Rotation paths and how fast each direction turns (deg/step)
Each turn is a multiple of 5 degrees from 10 to 175, or 0.
Each row of a path follows its step; steps can be skipped.
Rotation 1:
step 1: [ 23.7  14.4 -30.5  11.3   5.1  -7.6 -15.8  18.9 -42.8 -15.8   0.9  10.4
 -13.7  -1.4  -0.7  -8.0 -16.0  18.0  11.2 -17.5  33.6  -1.0  43.4   7.5
  15.2   6.2  -3.4   4.7 -15.7   3.1  26.4  -5.4   8.8 -14.5  -6.3  -9.7
   8.6   0.9  15.4   8.0  12.1   6.2  28.5   0.2   1.5 -14.5 -17.5  12.5
  18.4   6.6  12.2  12.3  26.9 -19.8  -6.7   3.7 -10.0  16.8 -17.0 -22.4
   4.4 -17.5  19.9  -2.3 -37.3   3.9]
step 5: [ 19.6   5.4 -20.8   3.2   7.3  13.6 -22.1  18.8   1.8  -9.1 -17.6   6.5
   0.2  -5.5   1.1 -28.1  19.6   3.9  17.4  -1.6 -31.1  -0.4 -16.6 -34.2
  14.2  -1.2  18.5  17.6 -11.9  -3.1   3.6  26.9  16.9   8.7  29.3   7.8
  18.7  -2.3  10.3   1.8   2.1  33.3  11.4  -3.2 -14.2 -14.5  -8.9 -12.9
  46.8  -5.4   4.3  16.3   4.5 -13.0 -31.0 -18.5 -13.8  15.1  -1.4  15.0
  19.2  27.5   1.4  -2.5   5.6  19.2]
step 16: [-14.1  12.0  -8.0  21.4 -13.0 -18.3 -36.1  -1.9  16.7  28.0  21.3 -15.5
  -9.8  19.6 -50.0  -5.2  -3.1   3.1  -9.6   2.9  -0.9 -15.0 -13.9   9.2
  -6.4   1.5   7.5   5.3  -2.1  -2.8  23.5   9.8   2.0  -8.3 -37.8  18.5
  -0.8  12.5   1.3  14.4  32.0  -5.2   9.8   8.8  -9.1 -35.5  -3.5  -3.1
  -3.7  -0.9   5.3  30.1 -29.0 -14.5  11.6  21.3   1.6 -16.2  15.5  21.2
  -5.9  22.5   1.0   0.0  -1.4 -14.4]
step 21: [-14.5 -24.1 -12.8 -21.2  -7.0   5.1  10.5  -5.0  29.6 -15.9   6.9  31.2
 -19.0   8.3  13.5 -16.7 -22.1 -13.9 -28.5  -8.9 -26.0  -8.9 -19.0  -8.1
  -6.6  18.9  -5.3   5.0   6.6   0.4 -18.2  17.9 -28.3  -3.7 -12.9  13.3
 -25.8   4.2 -14.7   0.1 -12.9 -22.8  21.6 -18.4  -6.3   9.8   2.5  16.2
   1.7  -7.1 -50.7   7.1 -11.8 -14.3   1.0  11.0 -10.8  28.9  -5.6  -7.5
  -9.3   7.6  -1.0 -13.5   6.7 -29.5]
step 23: [ 13.6  22.1   4.6  24.7 -13.3  -1.4 -11.7   2.9  12.7  -0.5 -16.3  -9.1
  26.6 -11.2  29.4  22.5   0.2   8.3   0.3  16.4 -18.0 -18.5  -1.0 -18.3
  28.0  -8.5   1.6   2.7 -36.1  18.4  14.1 -12.3  20.8   1.6  10.0  15.4
   7.6   7.5   5.6 -18.7  -4.0 -26.4   1.1  20.6  -3.0 -13.8  -1.6 -14.4
  32.5 -24.6   6.4   4.8 -31.6   1.0  16.1  -7.5 -17.2  27.9  -3.7  19.5
  11.5  26.8  -8.6  27.1 -15.0 -14.7]
step 29: [-11.4 -30.6  -6.5 -16.9 -17.4 -14.2   0.0 -40.7  47.7 -21.0   4.7   4.2
   5.1  16.3   0.3  -4.3 -23.0   7.8   1.7   0.3  -7.5   3.7   7.0   2.5
  20.8   1.5  26.7  12.1  -8.7 -23.0  -8.6 -23.9  11.0  16.3   6.2   6.0
  24.9  19.9 -18.4 -11.4  15.5 -28.0   4.5 -22.5  24.4  -2.0 -12.3   5.0
  17.7  20.9  11.9  12.2  -5.4  -0.1   7.9  12.2  -3.8  15.9 -15.5  35.5
   2.7  -2.2  -7.5  11.0  23.3  -8.8]
step 32: [ 11.6   7.9 -12.2 -13.3  -4.7  12.6 -31.8  32.0  -9.0  -8.3  29.1   5.5
  25.0  -9.3  23.1  -7.2 -21.8  19.5 -13.5   7.5  15.9  13.6  -1.9  -0.3
   0.9   5.5  -7.7 -12.3   2.3   3.9 -19.2  48.7  16.2  11.2  14.9 -26.0
   3.7  -3.9   9.8 -17.0  27.6  17.9  21.0  -5.0 -31.2   5.8 -12.1 -11.1
  14.0  30.0   6.5   3.0 -11.3  -7.0  -7.8  12.0  -3.4   3.4 -22.4 -13.8
  33.4 -10.8  14.8  12.2   4.3  -6.0]
[ 2.5  3.7  3.1  2.6 -2.7  0.6  1.7 -1.3  8.1  1.4  0.1  4.6  4.8  3.6
 -3.0 -4.1  8.0 -2.8  1.0  6.0  0.5  0.3 -3.7 -0.8  3.0 -5.1  4.5 -0.9
 -2.6 -0.2  3.9 -5.7 -5.9 -4.5 -3.9  2.3 -7.1  5.4  5.0 -2.6 -1.3  5.7
 -5.7  1.0  3.7 -0.5  2.4 -0.8  3.3  3.9 -1.8  7.2 -2.9 -1.3 -3.4  5.4
 -5.6  6.1 -2.5  3.4 -0.9  1.3  5.3  3.7  8.2  4.8]
60
[ -4.2   3.3  -2.3   0.4  -4.4  -7.7   0.4  -5.4   0.4  -2.8  -6.8  -1.3
  -2.7   9.5   0.4   2.4   0.4  -2.5   3.0   3.0   5.0   0.1   1.0   3.2
   6.7   3.8  -2.0  -0.1   3.3   6.9  -0.9   2.8  -0.7  -1.0   5.0   1.9
   1.7   4.5   5.8   1.0  -3.0  -2.6   2.0  -1.8  -6.0   1.0   1.8   1.3
  -5.4  -0.9   4.3  -3.0  -4.0   7.2  -0.7   3.4   0.1   5.1  -2.5  -2.3
  -3.4   5.5 -11.1  -3.2   8.2  -0.1]
175
[ 0.1 -1.9  7.5 -8.6 -2.1 -0.3  3.8  0.0 -2.1 -2.4  5.1 -6.0 -2.6  1.8
 -1.7  3.3 -4.2 -1.3  5.4  1.2  2.1  3.3 -2.2 -3.7 -0.1  3.4 -8.5 -0.3
  2.8 -1.5  7.9  7.5 -3.3 -5.1 -3.7  3.8 -1.5  1.0 -8.2 -1.8 -9.8  9.6
 -0.5  0.3 -6.9  3.2 -5.6 -1.3  3.1  3.5 -1.1 -0.7 -3.8 -0.9 -1.1 -0.8
 -0.9 -3.2 -0.7  4.5  2.1  3.0  1.9  1.1  1.8 -1.9]
65
[-1.1 -2.8 -8.4 -3.9 -1.0 -3.3 -1.0 -0.8  1.4 -1.0  5.4 -1.7  8.6 -2.4
  0.9  0.4 -0.8 -6.2 -4.4  4.5 -1.1  5.7  4.7  0.4 -2.3 -6.8 -6.4 -9.0
 -1.3 -3.1 -3.0 -9.0 -2.1 -0.3  6.4  0.8 -4.0  4.7 -2.6 -0.5 -1.7 -6.1
  1.9  0.6 -5.8  4.4 -3.9  3.4  3.8 -2.5  4.4  2.4 -5.7 -3.9  4.4 -0.8
 -0.1  1.7 -5.2  1.5  3.7 -3.6 -2.8  1.4 -0.3 -5.4]
10
[ 3.4 -1.1  6.4 -0.2  1.9 -1.5 -4.1  7.3  0.3  0.1 -1.9  2.1  5.2 -3.4
 -8.2  1.6 -7.2 -0.7  4.1 -2.0  5.1 -2.6  2.3  0.2  2.5  0.2  5.0 -1.0
  0.2  1.3 -5.8 -5.5  5.6  0.9 -1.9  5.0  0.6 -2.3 -7.0  0.0  6.7  2.2
  2.6 -1.5 -0.1  5.6 -2.3 -3.1 -2.5 -3.7  5.9 -1.9 -4.2 -1.4 -3.6 -0.1
  2.5  4.1 -9.9  2.8  2.0 10.7  1.1 -0.5  0.6  6.5]
120
[ -0.7   5.8  -0.2  -2.6   0.1  -7.3   4.1   0.4  -4.0  -5.6  -8.6   0.1
  -2.4  -4.3   1.0  -2.4  -0.4  -3.6  -6.6  -2.6   0.0 -10.3  -2.0   0.8
   1.1   2.8  -4.4  -0.5   2.1   1.3  -1.5  -2.1   2.8   0.0  -1.4   0.6
  -7.4  -6.3  -1.5   0.0   3.9   1.3  -0.9  -5.4  -9.7   2.7  -0.1   4.8
   6.4   2.7   3.3   3.5   1.7  -2.8   0.8  -1.5  -4.6   3.4   5.0  -4.7
  -5.4  -0.5   5.6   8.4  -0.8   2.2]
160
[  3.0   0.0   5.0   2.3  -5.2  -6.5   3.2   0.2   2.0   3.1  -1.0   4.3
   0.3  -3.3  -2.4 -12.1   2.6  -1.3   2.1  -5.6   0.5  -1.6   2.0   2.2
  -3.4  -2.3  -2.5   0.6  -8.5   3.2  -6.7   8.4  -8.3  -0.4   1.0   0.0
  -0.1  -1.5   1.2  -3.6   2.8  -1.4   4.3   0.5  -2.6   0.7  -5.7  -1.4
 -10.7  -2.1  -0.7  -4.4  -5.1  -4.2  -1.1  -1.5  -2.0  -2.6   2.5   3.9
  -0.1  -2.7   3.1   1.5   3.1  -8.0]
60
[  1.7  -6.0  -3.8  -1.2   0.2  -2.8  -1.9   2.1  -4.7   6.6  -2.0   4.0
   2.0   4.3   3.9  -2.2   1.6   5.5  -2.7  -0.7   3.5   1.9   1.9   9.0
   1.7   2.7  -5.1  -1.9   3.8   3.6   2.9  -3.4  -4.5  -6.5  -0.3  11.4
  -0.8  -1.2   0.9   3.9   2.8   0.9  -4.3  -1.8   3.9  -3.5 -10.1   2.8
  -0.7  -1.8   1.5   2.7  -3.7  -0.2  -0.1   5.0   2.3  -3.6   8.4   0.9
  -0.2   1.6   2.7  -4.7  -6.3   6.6]
120
